Named turns come first, each shown by rows before and after it. Which turns, in which order, take the first row of each pair that follows to the second? Write the first one first, as in the answered first pair.
turn bora:
[  5  -6  11  -8  12 -12  -5   5 -30  -4]  ->  [  3  -7  14  -1   4  -3  11   6 -27  -2]
[-30   6 -19  -6 -22  -5 -24  24  -5 -21]  ->  [ -4  14 -10  22 -11  18  22  37   9 -20]
[ 0 -1  1 13  1 13 20 20 11  4]  ->  [  0  -8  -9  -9  11  -9 -22  13  12  -5]
[ 10  -6 -11 -10   0   1  15   9  10 -11]  ->  [ -1  -3 -11 -19  -7  -4   0   3   5  -9]
turn gir:
[ 30   0  15   6  14   1  17   4 -14  -1]  ->  [ 23  -4  14   6  10  -1  22   6 -17   1]
[-19  10  -6   2 -17  11 -13 -18   6   9]  ->  [-10  11  -2  -5  -8   5 -25 -22  12   7]
[-10  18   9 -16  22 -12 -25 -34  15   1]  ->  [-10   5  11 -26  19 -32 -31  -7   2  -5]
[ 27  -1   9   7  20   2  11 -15   1   0]  ->  [26 -8  8  2 20 -8  6  2 -4 -8]
turn Resil:
[ 2  3  1  2  4 -9 -7 12 -6 -7]  ->  [  0   3  -2   1   5 -11 -10  12  -4  -4]
[ 21 -17  22  -7   5  -8  13  20 -20 -21]  ->  [-12 -11  -2 -29  -5 -10 -31   7   3 -22]
[-17   8 -30   3  20  20   0  33  56 -19]  ->  [  2 -12  28   3 -13  -9  45  28 -52  -7]
[ 27 -16  16 -17  13 -40 -19   9 -36 -12]  ->  [ 14 -10 -11 -21  25 -24 -46   8  14 -17]
turn mov:
[ -5   4  -7   4 -14   1 -12   4   7   4]  ->  [ -1   5  -5   8 -11   0   0  19   4   6]
[-8  1 -3  0  1 -3  1 -1  7  0]  ->  [-5  5 -5  1  1 -3  7  6  6 -3]
[ 2  7  2 -3 -8  1  4 -3 -7  4]  ->  [ 2  3  1 -6 -5 -8 -4  3 -5 -2]
Then:
Between the rows of a pair lie 2 to 3 turns.
[  7  16 -11  13  14  25   7 -12  32  10]  ->  [ 19  -1 -11  -5  27 -10 -17  29  24  -7]
gir gir
[  3  18   0   6 -15  22  13  -7  14  15]  ->  [ 17  11  13   1 -10   7   4 -18 -15  16]
gir Resil
[ 20  -2  13  -5  12  -9 -14 -21 -14   3]  ->  [ 12  -9   3 -12  11 -19 -27   6  -6  -7]
Resil gir
[48 -7  3 -4 25 -8  0 -7 18 -6]  ->  [ 23 -17   9   7 -12  -5  40  25 -12  -2]
gir bora bora
[-21  -1 -10  -9  -2  -3 -14  23  16  -5]  ->  [-25  -7  -1 -11 -15 -11 -12  20  -4  -4]
Resil Resil
[-18   0 -27  -9 -21 -22 -13  34  11 -10]  ->  [-17  -3 -17  -8 -30 -26  -4  33 -11  -4]
Resil Resil
[-19   7  -7   2 -19  13  -4 -21  12  11]  ->  [ 13  -2   5  -9   5 -13 -24 -24  -2   2]
gir Resil bora
[ 25   1 -11 -23  12 -19 -18  -1  -9 -10]  ->  [ 39  16  -5   0  19   8  14 -16   7   0]
bora gir bora
[ 18  -1  14 -12  16 -19 -14  -1  -9  -5]  ->  [24  7 11  7 21  4 15  7  7 -2]
Resil bora bora
